128 stands for zero in the data rows.
Here are some points, each followed by its number:
[144 103 100 129 148 104 142 136  77 144 145 129 142 153 116 150 108 151
  90  88 167 181 151 130 116 122 139 141 129 107 131 139] 0
[154 108  88 133 152 102 106 138  99 133 183 116 137 140 132 171  97 156
  82  76 155 201 161 115 127 108 129 170 131 126 146 117] 1
[125 126 120 140 119 134 116 136 143 120 147 125 127 111 147 127 112 116
 136 132 119 115 129  97 137 137 126 147 142 159 142 120] 2
[159 118 196 143 197 133 103  78 154 121 136 110 183 160 157  95 156 129
 122  85 107 161 120 132  94  91 171  96  90 143 131 119] 3
[113 143 138 144 107 142 158 141 123 102 117 144 116  88 134 114 112 118
 140 154 124 112  95  99 126 152 136 121 126 139 138 107] 4
[119  98 165 141 134 137 240 131  56 134 105 177 165 102  94  98 135 145
 125 141 193 175 103 170  74 130 157  67 100  68 104 114] 5
[113 125 129 110 115 130 150 115 144 159 106 139 127 132 119 126 152 132
 150 153 121 110 126 164 116 118 106 129 131 112 107 131] 6
[143 100 106 116 134 117 128  96 174 185 156 125 129 131 124 151 162 171
 135 114 121 163 166 166 120 103 115 167 138 106 132 111] 7
[125 126 128 132 123 131 138 123 140 137 131 133 124 112 129 125 132 136
 141 139 123 121 126 130 120 130 128 134 128 125 129 118] 8
[132  96 233 228 220 195 255  48 102 120 130 163 221  53 139  59 199 198
 163 117 135 197  75 139  20  84 235  73  46 128 156   3] 9
[136 122 167 123 149 132 128 117 106 124 110 131 150 156 128 108 135 125
 121 111 139 135 116 147 114 117 150  88 113 115 116 137] 10
[117 153  91 135  91 123 108 163 109  85 139 117  91 119 131 146  79  96
 111 138 127  96 110  70 164 163 120 150 141 153 138 137] 11
[124 130 150 160 151 148 137  99 187 131 148 129 137  82 151 108 158 140
 158 135  88 127 114 121 112 116 143 145 111 151 143  81] 12
[153 152 156 124 138 108  69 137  91  77 110  99 132 176 146 114 101  87
 108 105 116 110 122  87 161 121 166 100 119 164 123 148] 13
[133 131 121  69 120 124  71 100 176 176 105 117 120 195 118 136 151 120
 150 148 112  79 152 187 147 113  89 135 153 107 105 177] 14
[106 120  72 105  89 108 122 139  98 186 113 101  89 147 106 170 128 106
 126 163 119 124 143 166 162 129  55 159 159 103 114 147] 15
[ 98 140 115 128  61 127 167 162 115 106  98 146 100 103 113 128 112 115
 154 176 137  86  85 122 134 180 125 115 140 121 111 133] 16
[151 110 164 152 182 132 104 126 114 114 149 123 150 153 135 117 136 138
 109  67 137 170 140 119 127 107 157 116 106 132 136 126] 17
[109 122  98 115  99 124 160 127 139 159 123 146 105 106 111 141 135 152
 144 164 132 108 139 148 120 129  99 154 145 111 119 127] 18
[110 153  98 140  85 137  86 133 216 117 154 108  87  81 165 133 124 110
 166 170  60  61 122  73 161 149 104 191 165 191 153 110] 19
[134 115 172 112 163 139 115  79 175 167 105 133 154 158 128 101 188 149
 153 128 119 116 141 190 108  97 125 107 119 107 109 130] 20
[141 121 180 138 157 151 161  91 152 132 118 141 160 117 136  93 162 131
 144 128 117 128 105 149 102 108 149  90 103 123 119 114] 21
[126 110 114 125 129 112 170 153  83 126 139 147 133 121 113 145 108 153
 106 112 174 159 141 135 112 120 129 132 127  99 123 121] 22
[131 138 235 188 193 173 130  94 183  78 131 130 163  82 175  63 177 133
 160 117  82 123  78  99 100 114 185  95  85 167 144  64] 23
[133 105 130 117 114 127 159 126  96 154 108 146 140 143 106 130 135 132
 124 138 171 137 135 169 105 129 120 109 133  91 111 148] 24
[135 124  84  53  93 115  56  97 132 181  95 111  96 218 101 169 140 137
 130 143 147  73 175 198 156 108  57 143 173  88 104 193] 25
[146  94 145 174 193 134 154 111 126 132 181 136 183  87 152 114 130 171
  92  66 138 220 143 104  88  87 181 148  92 138 147  68] 26
[144 107 184 161 105 148 160 158  37  52 112 144 175 121 144  81 112  57
 138 118 168 104  96  89 116 151 186  28 129 142 131 150] 27
[139 129 248 157 146 169 147 134  66  60  81 152 187 140 150  46 133  95
 127 116 157 137  62 121  84 140 211   7  82 133 116 118] 28
[124 121  90 124 108 110 147 143 100 144 136 132 118 120 110 158 104 139
 114 134 154 143 140 127 130 135 118 148 137 112 130 134] 29
[142 126 146 124 164 130  74 111 138 119 136 108 142 164 145 128 130 130
 105  93 117 135 136 132 134 112 147 122 121 137 131 134] 30
[111 129  85 104  97 117 122 137 104 175 121 105  94 140 113 165 123 106
 130 164 118 130 144 156 152 130  65 159 153 113 117 143] 31
[122 111 192  59 131 143 124  58 163 210  44 151 160 207  98  93 211 134
 170 160 140  90 134 255  92  92 102  62 129  55  73 175] 32
[118 127 121 104 113 124 142 158  80 107 109 141 131 143 119 137 119 120
 118 120 141 118 118 119 127 133 124 116 131 124 118 148] 33
[120 104 147 141 137 130 197 130  87 135 127 155 149 107 113 113 132 149
 124 132 162 169 121 150  92 122 146 103 106  98 119 110] 34
[140 139 127 111 126 123 159 140  98 168  75 175 177 158  67 134 143 145
 102 147 152 143 163 208  96 136 123  88 137  71 124 155] 35
[ 98 136 131 152 109 129 172 121 193 148 128 152 119  60 132 113 142 142
 162 176 117 107 110 127 118 131 121 142 131 133 141  97] 36
[143 191 208  63 158 149   0  51 255 136  39 107 153 255 159  72 197  74
 163 143   6   0 122 181 182 112 111  83 145 170 105 193] 37
[122 128 175 171 153 148 165 102 179 119 143 143 146  67 156  87 156 140
 157 133  90 140 100 114 101 120 156 125 102 151 133  69] 38
[129  91 143 152 148 129 247 112  94 167 137 164 165  87 101 112 148 177
 128 127 177 188 129 174  71 112 151 109 101  73 113  98] 39
[146 134 137 155 160 136  79 115 177  95 168 101 133 115 168 125 124 134
 119  95  88 141 136  85 136 116 150 155 122 176 160  95] 40
[132 145  62 122  90 104 104 178  86  99 153 110  82 123 122 170  62 110
  95 127 144 129 142  62 171 155 104 164 151 154 146 141] 41
[117 143 174 136 125 144 148 120 149 105  97 139 136 101 135  88 144 109
 153 154 110  97  82 124 114 144 144  87 110 140 118 111] 42
[136 158 122 130 159 127  23  97 246 129 172  84 112 126 178 131 146 122
 143 113  40 103 134  82 179 111 115 209 142 207 155 117] 43
[115 142  96  90  81 124 125 122 160 172  95 140 101 135 104 136 137 126
 151 178 117  80 139 170 136 135  86 141 159 113 115 159] 44
[126 103  48 163 128 106 185 167  88 135 198 125 120  72 120 185  80 153
  78 124 163 225 161  79 134 122 121 199 119 132 155  93] 45
[ 81 137 169 136 112 162 224 142 139 102  83 156 123  70 100  78 152 103
 178 210 125  82  61 130  86 159 147  51 111 119 108 119] 46
[108 151 123 155  98 144 177 160 112  84 124 141 115  70 135 121 101 113
 141 154 125 115  83  82 128 164 142 122 119 147 134 106] 47
[126 115 156 175 156 145 201 142  80  89 140 155 159  76 132 100 116 141
 114 108 164 176  97 106  89 136 175  95  96 118 133  81] 48
[149 122 178 157 109 160 169 148  61  59 131 141 163 118 155  94 119  69
 127 120 166 108  99 106 125 151 175  44 115 145 127 152] 49
[ 94 158  32  55  31 110  74 166 112 128  93 115  49 167  93 183  80  84
 129 188 152  43 137 124 191 187  46 154 197 120 115 205] 50
[115  94  36 176 124 102 201 181  74 140 203 127 119  50 118 199  67 156
  74 123 163 239 157  68 138 116 120 218 121 130 162  84] 51
[139 148 105 145 137 114  81 161 106  78 166  99 115 126 154 146  86 112
  99  88 107 132 132  64 164 132 140 151 136 171 152 117] 52
[119 141 138 142 118 134 149 139 121 107 129 138 124  99 132 117 116 119
 134 135 123 121 106 105 125 142 137 120 118 141 131 114] 53
[121 115 107 126 115 122 162 127 125 148 133 139 131 110 117 127 128 149
 135 139 146 139 132 143 113 129 120 142 129 110 124 121] 54
[143 112 225 145 146 169 198 134  77  67  85 157 176 146 148  77 157 111
 143  95 135 179  59 133 106 152 234   0  68  91 129 103] 55
[121  95 130  96 206 123  68  67 255 214 163  80 144 182 124 148 217 159
 176 120  82 140 205 210 104  49 131 159 137 102 108 120] 56
[125  94 142 153 143 130 224 115  98 159 131 159 160  96 108 116 145 164
 132 128 170 175 130 167  82 116 150 109 105  78 119 106] 57
[135 156 114 114 122 125  55 128 173 103 133  98  97 140 146 131 118 107
 140 140  82  85 129  89 165 136 109 155 140 175 138 128] 58
[123 131 121 116 117 132 127 106 168 162 119 132 123 123 117 124 153 142
 150 155 115 105 138 163 124 124 110 140 141 120 121 130] 59
[122 114 203  50 129 138 120  43 171 215  31 158 163 226  97  77 224 136
 177 164 148  77 129 255  87  91  99  52 126  46  58 193] 60
[161 132 112 110 130 107  63 175  21  72 126 110 121 215 134 160  59  97
  58  58 177 164 136  98 169 140 150  99 129 123 131 181] 61
[132  93 140 120 152 127 159  96 140 192 127 148 152 133 115 122 167 171
 130 131 152 168 158 206  96  92 121 129 117  87 108 122] 62
[ 99 150 127 152 102 147 178 122 189 120 127 143 104  43 134 108 148 125
 183 187  87  92  91 106 117 156 112 146 130 157 140  91] 63
[125 111 154 114 141 135 176  95 128 187  97 163 165 143  94 109 167 158
 138 146 155 149 136 208  83 105 127 100 112  73 107 129] 64
[119 122 153 110 103 136 170 140  74 120  76 157 135 145 104 105 131 111
 136 148 165 120  93 167 109 153 137  62 119  82 102 158] 65
[135  87  53 144 122 111 187 126 103 179 174 148 117  85 101 179 118 195
 112 126 176 191 174 144 110 110 101 190 138  96 140  96] 66
[144 136 105 142 137 118  87 161  94  85 159 109 124 141 148 151  76 118
  90  87 142 157 130  71 153 132 145 145 127 150 147 132] 67
[110 118 129 129 129 135 147 113 164 150 114 142 122 105 128 110 149 135
 152 141 111 109 120 131 114 133 120 141 131 130 127 110] 68
[139 125 101 118 131 111 103 123 144 143 155 116 124 137 131 157 117 145
 109 108 131 151 160 132 135 112 114 170 138 118 134 127] 69
[123 122  80 135  97 124 144 151 101 123 146 134 102 109 113 158 103 148
 124 140 157 139 134 109 138 143 113 158 145 127 139 126] 70
[155 115 125 100 151 121  98  92 144 167 117 105 140 181 128 128 172 139
 126  81 125 105 173 174 164  83 121 122 132  95 106 181] 71
[152 116 155 134 177 130  97  83 145 140 144 109 166 161 142 124 157 154
 123  93 119 151 143 149 110  90 149 131 115 126 132 116] 72
[131 119 143 143 136 132 169 121 124 130 129 137 142 101 127 113 143 141
 129 124 137 136 129 137 112 118 142 111 115 114 120 115] 73
[140 141 122 100 129 126 183 147  87 190  51 195 201 170  38 137 153 159
  90 153 168 154 185 242  76 133 124  64 133  44 118 171] 74
[133 149 160 133 118 136 138 140  88  66 101 119 129 140 134 109 102  91
 130 123 117 114  78  81 128 164 160  75 111 147 132 139] 75
[129 116  97 130 122 122 111 125 157 141 163 124 122 111 142 147 130 135
 133 127 116 129 153 114 134 124 115 177 148 152 146 115] 76
[105 174 162 109 108 141  87 124 135  88  68 109 108 151 140  99 126  70
 159 157  87  36  77 104 151 164 134  87 132 152 116 157] 77
[155 160 143  90 140 106  49  77 143 114  95  75 123 205 124 134 119  93
 128 118  92  77 115 118 129 124 120 114 135 161 125 198] 78
[115 139  49 111  73 109 116 164  97 126 144 122  82 125 108 181  83 129
 110 149 151 114 147  98 169 148  88 176 159 121 132 151] 79
[130  99 155 185 158 140 223 109 143 145 173 164 168  44 140 107 153 180
 145 126 133 183 136 139  78 102 157 141 101 118 139  61] 80
[152 136 112 142 139 112  79 163  83  76 153 111 123 146 150 150  79 115
  84  75 141 152 132  79 150 133 147 140 125 150 139 133] 81
[125 120 113 131 122 125 157 139 101 132 133 139 130 120 114 136 114 140
 115 127 157 154 129 133 119 132 131 124 125 109 124 127] 82
[ 99 128  71  98  82  94 147 174  60 131 109 136  71 131  91 120  87 126
 109 172 171 106 159 107 163 145 125 149 145 149 120 136] 83
[143 116 102 140 147 111 130  96 181 150 173 104 127  98 130 145 130 158
 134 122 105 155 156 117 112 105 116 183 129 154 154 103] 84
[123 133 102 117 105 114 132 150 106 122 125 130 104 124 118 132 106 123
 126 143 143 121 133 116 140 138 124 139 135 131 126 128] 85
[131 126 121 138 115 133 116 133 145 119 154 122 120 119 149 131 117 120
 136 136 120 113 136  99 139 138 129 146 144 162 144 129] 86
[120 127 158 166 134 145 218 135  87 117 110 173 158  79 109  93 127 136
 124 134 156 159  91 128  83 148 167  82  96 109 127  97] 87
[101 108 133  96 112 133 161 108 160 175  94 142 125 125 115 124 166 138
 160 171 123 103 124 174 119 116  99 134 129 101 106 140] 88
[ 96 113  77 102  70 116 175 128 151 179 122 150  97  93  98 162 141 158
 157 180 136  98 146 165 129 139  71 171 154  99 112 140] 89
[ 98 135 120 124  93 143 161 117 177 152 102 147 103  86 120 115 154 126
 173 187 103  76 110 140 125 145 100 144 143 130 122 122] 90
[129 162 178 138 148 149  50  91 235 103 132  98 116 127 182  96 162 104
 172 127  23  74 100  90 157 123 148 142 126 198 146 110] 91
[131 120  28  78  84  84 101 175  60 152 140 118  93 185  89 207  75 146
  72 106 189 143 189 137 163 123  76 184 170  94 128 183] 92
[150 106 139 137 166 116 118 131  90 124 149 127 154 161 136 129 115 141
  89  77 162 183 149 138 112 105 147 119 119 108 130 129] 93
[116 128 127 142 117 136 164 130 134 127 130 143 126  92 125 122 128 134
 142 150 126 125 113 123 117 135 130 132 126 128 129 110] 94
[175  91 169 152 215 111 107  93 122 144 179 119 183 158 144 117 146 177
  94  44 148 227 175 142  95  70 173 138  96 119 137  95] 95
[111 109  90 163 131 132 183 126 189 155 181 128 122  36 130 140 140 160
 162 156 109 154 160 108 112 120 131 191 135 142 148  71] 96
[153  93 122 191 189 113 200 175  17  91 199 136 172  91 129 144  78 162
  53  45 205 255 132  83  90 115 181 121  82 114 150  78] 97
[130 127  85  57 102 120  66  99 135 184  92 113 107 220 105 167 140 141
 129 143 148  85 169 197 161 105  68 145 167  94 105 186] 98
[151 152 155 100 159 122  18 123 130  88 114  90 140 217 159 125 120  89
 101  88 108 105 124 115 168 119 145  97 122 149 125 170] 99
[124 135 158 140 135 138 143 127 129 104 117 136 136 110 139 110 134 123
 137 126 118 118 102 115 114 136 148 105 112 139 127 110] 100
[113 136 127 136 146 121 120 174  86  76 124 109 123 142 125 114  96  93
 108 112 148 135 120  74 139 135 170  93 120 146 132 128] 101
[102 154 163 121  99 150 134 120 153 112  79 133 122 117 133  97 143  96
 160 181  94  65  84 122 143 148 123  95 127 138 115 137] 102
[107 170 163 106 109 139  84 122 132  89  70 104 111 160 138  92 120  61
 160 154  83  37  70 105 145 163 133  78 138 159 114 167] 103
[141 101 106 116 130 117 129  98 173 184 154 122 127 126 125 148 158 175
 135 114 119 164 170 164 120 106 117 166 137 110 131 114] 104
[110 135 137 123  80 140 171 141  81 116  92 145 113 116 128 117 127 107
 156 155 128 110  84 132 123 176 140  77 125 110 114 122] 105
[146  96 145 112 178 125  69  35 255 232 170 107 155 144 157 125 217 201
 155 116  76 142 200 210 117  55  86 201 137 121 133  94] 106
[135 159 128 123 109 124 103 173  64  74 110 120 117 154 132 128  87  85
  96 119 134 109 107  97 156 158 143  90 135 132 125 163] 107
[117 173 133 156 119 142 107 216  40   0 119 106 109 131 144 128  41  49
  96 114 142 108  56  11 165 184 182  66 109 166 137 143] 108
[112 134 143 110 110 139 128  98 182 151 106 130 115 127 118 113 165 124
 169 166 108  80 120 165 121 127 102 127 140 123 106 143] 109
[151  95  89 136 117 114 137 142  91 126 168 127 133 122 116 155 110 135
 104 114 166 176 167 113 116 119 116 142 150 131 147 132] 110
[139 145 187 197 164 152 139 166  69  19 154 126 149  94 176  89  75  89
  93  82 129 152  72  29 120 153 203  74  83 170 158  86] 111
[147 136 108 118 133 114  67 140 107 125 143  96 114 167 138 152 106 117
 102  93 125 130 147 118 152 126 109 142 143 136 134 144] 112
[125 128 113  95  98 122 120 146  79 130  95 130 108 169 108 145 109 107
 115 140 159 112 126 144 143 139 110 110 136 102 111 169] 113
[138 114 135 143 158 125 138 124 127 129 149 131 147 117 137 124 134 144
 117 103 136 164 136 125 113 115 144 135 114 131 135 105] 114
[142 114 134 131 147 120 127 126 108 127 143 129 143 144 132 131 121 138
 108  96 148 162 141 134 118 114 141 123 115 116 129 128] 115
[ 89 139  96 121  66 130 230 144 140 159 113 155  88  32 101 129 153 142
 188 202 104  89 104 144  97 157  79 140 146 127 120  95] 116
[107 148  74 104  70 100 129 169  82 114 118 130  78 113 105 132  76 116
 128 180 154  99 142  95 162 149 112 148 154 134 124 124] 117
[142 117 118 108 135 124 119 100 166 156 126 125 121 146 119 131 150 141
 131 126 122 130 149 151 122 113 106 138 133 112 129 131] 118
[ 92 136 114 121  87 143 167 116 183 155 101 148  99  78 115 113 150 125
 179 193  99  71 107 136 124 149  98 146 141 133 123 119] 119
[126 139 150 134 147 139 111 105 188 136 137 122 134 110 152 112 155 133
 146 137  88 111 125 125 126 118 129 142 128 151 132 107] 120
[119 141 129 155 130 135 110 140 165 109 157 126 108  80 148 127 122 129
 143 128  90 124 122  76 141 140 136 169 128 173 153 105] 121
[108 105 123 117  94 134 155 126 137 160 109 150 125 115 113 119 150 126
 158 164 142 103 139 147 114 143 108 131 154 119 120 136] 122
[164 112 115  99 149 121  96  91 154 180 121 113 139 184 127 128 186 136
 132  83 123  98 178 188 168  84 119 128 130  91 105 180] 123
[141 119 134 132 150 123 125 128 109 130 135 126 143 146 131 130 126 137
 109 103 145 155 134 134 117 113 139 121 120 116 127 128] 124
[126 127 114  89 110 121 121  89 192 197 106 123 110 146 115 129 176 146
 165 165 110  73 166 201 146 100  82 148 149  99  96 161] 125
[181  87 209 175 229 124 151 121  47  94 166 148 208 151 151  97 126 168
  64  17 188 255 127 129  78  85 225  64  71 108 139  83] 126
[131 151 138 116 105 141 168 113 181  87 106 124  95  70 109  93 136  92
 161 179 103  77  85  87 110 158  85  96 119 171 133 130] 127
[125 136  95 116 104 123  96 125 167 141 144 118  96 117 134 150 127 130
 140 145 101 108 140 116 145 134 104 171 149 143 139 127] 128
Which three points above are nearest to each new point by angle? Their numbers follow each, nearest first.
[ 98 145 121 109  72 140 155 144 114 120  84 140 100 117 112 123 116  92
 148 190 127  81  90 123 148 159 104 117 134 127 112 151] 16 102 105
[115 104 119 114 101 135 149 123 136 149 117 142 131 118 125 120 145 123
 150 150 139 106 136 144 117 139 112 132 146 121 121 133] 122 88 6
[170 134 160 125 189 119  24 123 130  87 146  89 157 216 166 124 113 106
  86  48 131 156 139 114 141  91 164 103 106 149 123 153] 30 99 17
[131 121 135 146 137 128 170 124 125 128 132 139 138  97 123 117 134 138
 131 131 141 137 122 133 118 122 137 114 113 119 123 117] 73 39 57
[139 104 217  91 195 161 100  22 214 209  87 131 185 188 130  83 246 164
 185 130 104 106 143 246  82  71 134  81 118  90  98 129] 20 32 60
[111 139  96  86  76 121 121 121 162 173  85 142  99 142  93 149 140 135
 150 186 124  69 139 179 140 143  70 147 160  96 112 166] 44 125 89
[124 133 141 144 129 136 169 136 116 127 113 151 145 103 116 118 131 137
 130 143 137 135 116 137 104 141 142 109 114 115 133 120] 87 5 34
[143 153 103 149 138 109  71 168 106  75 175  92 109 129 159 149  76 103
  93  87 114 135 127  51 169 138 137 159 138 177 155 122] 52 67 81
[120 122 154 163 128 147 208 139  89 112 112 172 154  80 115 102 128 135
 131 148 156 146  95 138  93 142 156  77  98 102 124 105] 87 5 34
[133 123 142 143 134 131 165 122 125 133 134 140 139 104 122 117 139 135
 132 127 137 137 127 137 117 121 137 115 116 120 127 117] 73 39 57
[140 122 188 112 170 141  86  69 188 162 112 124 152 169 139 102 187 139
 154 114  99 110 140 181 118  87 130 113 120 123 113 139] 20 56 37
[120 109 146 120 134 133 163 109 128 169 107 149 151 135 108 121 153 148
 139 140 152 138 138 184  98 113 123 103 123  89 111 131] 64 62 24
[132 146  70 132 106 104  84 165  99  99 164 100  92 122 138 172  73 115
  96 105 127 129 141  67 170 154 111 174 152 161 151 131] 41 52 11
[122 144 125 153 127 139 117 137 157 112 157 120 110  88 140 134 115 132
 139 130  97 122 123  82 139 138 130 167 135 163 153 108] 121 2 86
[144 149 148 130 147 110  73 139  85  76 113  93 124 176 145 114 100  87
 107 109 118 114 114  79 158 124 158  95 111 165 133 147] 13 99 101
[122 134  94 110 103 118 111 120 168 154 141 120  99 127 125 148 125 140
 134 144 112 104 147 135 145 129  89 171 148 135 133 136] 128 76 44
[123 131 103 118 113 121 109 124 158 140 138 119 103 122 132 146 127 134
 137 135 110 113 139 123 143 133 106 163 143 136 134 128] 128 76 19
[126  73  51  42  70  92 168 134  53 239  89 159 111 211  41 191 123 171
 106 152 234 146 201 255 114 109  45 130 165   2  75 213] 24 74 35
[118 119 117 150 131 129 153 142 132 134 151 134 121  89 126 138 123 149
 135 132 132 149 138 113 118 128 132 153 127 135 139 107] 96 51 45
[117 137 196 230 151 172 211 129 168  78 144 170 185   0 160  65 153 121
 156 151  88 149  86  74  71 152 203 104  92 181 164  44] 38 100 23
[124 110 126 114 170 126  95  95 213 177 147 101 145 153 127 137 177 146
 157 127 104 135 169 176 116  83 125 147 138 112 118 122] 56 106 118
[128 141 121  86 112 124  72 111 159 152 105 116 111 175 125 138 139 116
 140 141 116  82 141 156 150 121  97 134 148 128 113 166] 14 25 98
[123 137 122  91  96 121 101 149  83 117  90 127 109 191 110 139 103 103
 114 137 156  94 116 143 147 149 107  92 139 104 105 181] 113 33 50
[127 110 189 179 173 170 200  88 118 115 127 143 182  87 128  83 167 158
 145 126 140 159  89 143  71 103 185  88  87 126 139  59] 9 73 21
[147  92  95 127 119 114 132 146 100 134 162 124 137 124 121 159 103 131
 106 111 162 173 159 115 124 128 116 146 144 135 144 136] 110 1 45
[116 136 144 107  78 145 162 144  96 109  76 146 111 131 114 113 124  97
 155 163 138  84  89 134 140 164 131  75 130 112 113 163] 105 16 65
[137 125  70 101 106  99 111 160  83 143 136 127 107 160 107 179  92 135
  96 117 165 143 161 134 146 131  98 159 152 108 126 159] 92 29 79
[123  86 135 110 107 123 182 128  66 171  99 160 156 153  91 126 145 139
 122 147 203 152 148 201  92 133 118  89 142  67  98 156] 24 74 35
[121 124 125 161 133 124 150 140 144 137 164 139 119  76 132 134 123 157
 137 131 123 158 135 102 113 127 131 169 125 146 148  96] 96 80 51
[123  94 123  80 111 115 180 127  45 180  77 166 139 187  78 144 134 149
 107 144 215 154 144 218 106 123 102  82 131  40  85 183] 24 74 35
[140 106  96 122 151 106 124 136  77 144 147 126 141 151 115 152 100 152
  90  77 165 183 151 126 114 120 144 147 120 112 138 143] 0 1 115
[136  92   0  53  40  60  99 175  56 214 144 114  52 197  41 250  62 168
  79 143 234 144 226 186 170 133  11 221 206  47 107 219] 92 29 15
[125 129 133 126 112 132 146 133 115 126 117 134 122 124 124 125 130 123
 138 138 130 125 116 125 125 143 133 113 130 121 127 129] 105 16 46
[117 133 150 149 130 137 180 138  99 116 121 139 135  91 124 103 123 116
 135 134 128 130  93 122 104 148 134  92 113 127 123 110] 87 46 48
[152 138  87 104 138  98  30 148  92 121 151  78 108 194 145 168  88 110
  87  72 121 136 162 112 166 123  98 151 156 146 136 154] 112 61 81
[145 130 147 116 159 121  66 118 136 115 135 112 144 171 149 128 133 123
 113  99 118 134 140 126 138 107 139 120 119 140 132 133] 30 99 72
[189 103 231 143 207 143 149  99  44 112 104 130 214 211 136  74 159 128
  90  38 192 176 126 203 107  61 190   4  65  61  82 170] 10 126 124
[115 144 177 110  96 147 187 148  51 110  40 179 150 154  88  87 119  97
 127 163 181 104  76 172  94 162 152  23 109  73  92 161] 65 105 5
[137 119 120  96 116 116 121 158  39 121 102 127 128 193  99 142  99 115
  84 110 185 140 129 146 135 136 127  83 133  83 112 170] 113 61 33
[134 166 194 137 155 155  26  75 255  89 133  92 114 126 195  97 170  99
 181 125   0  60  99  73 159 128 156 147 117 214 163 101] 91 120 43
[124 132 178 196 148 161 183 128 158  93 144 159 167  36 150  75 145 126
 146 143  97 144  97  90  96 149 173 111 110 168 155  62] 38 23 100
[ 93 129 120 124  90 138 201 129 152 154 108 159 113  69 112 123 151 148
 170 189 119  97 108 147 104 141 108 141 137 113 121 115] 116 119 90
[130 151 173 125 144 138  77 113 167  99 117 117 134 151 157 102 139 101
 142 123  89  90 105 116 139 126 143 110 118 158 128 129] 91 37 103
[ 78 140 161 139 110 171 226 144 139 101  78 161 123  70 101  85 145  97
 185 208 133  82  58 129  88 164 146  52 113 110 105 111] 46 42 105
[147 121 157 151 169 131 130 136  89  99 154 124 160 130 140 116 113 134
  95  81 152 182 125 106 108 119 164 105  98 124 136 112] 126 97 17
[121 122 106 142 122 122 143 123 165 150 155 131 118  93 132 140 132 152
 136 141 117 136 139 117 126 124 116 170 131 136 138 103] 96 84 76
[135 133 105  68  93 107  97 152  61 152  71 136 121 222  80 155 106 113
  90 135 180 109 153 194 140 139  97  95 153  70 100 203] 113 25 98
[108 144 124 124  97 139 142 136 131 121 104 134 108 111 122 124 125 115
 148 165 121  88 105 121 134 152 115 123 140 133 122 132] 16 102 119
[129 108 142 161 151 134 189 114 145 143 152 146 152  77 135 112 146 165
 140 122 130 160 132 131  88 112 145 140 107 122 137  87] 80 9 73
[116 138 126 130 141 119 119 162 102  88 129 115 123 136 126 118 105 101
 119 123 136 130 125  90 139 138 162 102 124 144 128 125] 101 108 107
[102 158 136 153 101 153 149 137 168 104 119 118 101  60 148 107 135 102
 175 170  71  56  91  97 155 154 125 127 139 153 133 119] 63 127 102
[116 133 117 149 121 134 135 137 144 120 140 121 117  92 140 133 120 119
 128 139 108 128 120  90 143 139 124 160 125 158 140 107] 121 2 19
[133  90 144 115 159 126 151  73 193 208 136 147 161 133 116 113 189 183
 148 127 131 157 161 214  87  82 116 145 119  87 113 109] 62 7 20
[139 177 181 129 168 141   7 105 215  78 133  88 136 159 185 102 141  86
 129 101  45  74 105  87 159 116 142 122 119 198 142 127] 91 43 58
[134  96 147 119 155 129 147  74 185 198 136 138 155 127 123 118 177 171
 146 127 128 154 158 206  93  84 119 141 117  94 117 114] 62 106 20
[144 107 120 150 129 121 163 179  30  96 155 145 148 124 125 146  74 126
  71  85 196 195 127  89 115 142 159 112 113 120 138 118] 97 22 82
[140 119 100 137 114 113 137 168  53 104 135 120 121 151 115 162  81 121
  87 103 172 174 128  96 145 140 145 131 119 123 134 146] 61 67 81
[109 146 120 118  93 132 138 144 138 112 112 139 106 113 130 130 120 116
 144 155 116  85 103 114 140 144 114 132 139 139 123 140] 16 102 119
[124 148 118  54 102 113  22  89 194 173  83  97 101 219 124 142 152 110
 147 147 101  43 149 187 171 113  71 141 166 117 100 197] 14 25 98
[117 135  42 116  79 109 117 174  93 126 149 123  72 121 106 180  70 127
 112 146 156 107 147 101 162 149  89 189 161 124 139 158] 79 41 70
[ 88 125  69 155 117 135 178 131 220 181 170 135 117  36 106 152 143 176
 156 182 105 140 166 149 105 131 105 200 147 119 143  79] 96 8 36
[139 141 138 127 133 125  86 138 108  95 128 113 125 159 140 129 103 104
 114 103 125 121 118 102 145 131 140 116 127 146 132 143] 13 99 81
[133 127 211 140 153 158 147 132  91  76  99 155 170 144 148  69 137  98
 131 113 146 127  81 120 100 137 180  43  96 126 114 125] 28 55 49
[146 138 147 114 149 126  60 122 128 102 122 108 135 183 146 123 121 107
 113  95 115 117 128 118 145 119 142 111 127 143 127 151] 99 30 13
[102 143 147 143 115 142 155 130 168 123 124 139 105  77 127 106 150 128
 165 179  80 107 112  91 142 134 124 148 120 169 135  95] 63 36 119
[153 104 149 143 181 114 116 105 120 144 158 122 159 147 136 127 137 155
 107  78 141 183 156 140 108  94 156 132 111 123 135 113] 95 115 124
[151  63  18  83 106  58 112 142  74 233 177 131 124 200  76 216 106 195
  70  90 233 216 241 210 119  86  59 216 163  56 100 167] 92 0 69
[122 135  71 117  88 110 116 164 104 127 141 121  95 128 117 161  90 124
 109 137 146 117 144 108 150 152 101 161 149 129 133 148] 79 41 85
[138 146 112 133 143 126  63  90 253 159 172 100 119 110 165 138 166 150
 152 127  50 102 158 126 149 105 105 205 144 172 153 100] 43 120 76
[121 124 127 144 133 127 139 135 140 130 148 131 121  99 129 134 127 144
 129 128 123 148 131 110 123 130 130 153 127 134 139 114] 96 51 84
[139 118 145 144 140 136 177 124 122 122 127 136 143 106 127 112 142 143
 133 125 139 144 125 135 114 118 144 112 108 122 123 120] 73 9 39
[135 110 135 119 154 124 102  71 209 184 153 119 143 136 140 125 177 164
 149 126  98 134 162 172 116  86 112 164 134 121 125 110] 106 56 7
[133 117  85  98 102 103 119 135 107 160 126 128 113 159 102 168 113 140
 113 132 165 136 155 150 138 131  95 151 152 101 119 158] 92 15 29
[103 128 131 148 105 143 193 131 141 129 126 152 123  57 122 112 130 140
 155 167 122 121 108 117 108 142 129 135 121 125 128  99] 94 36 116
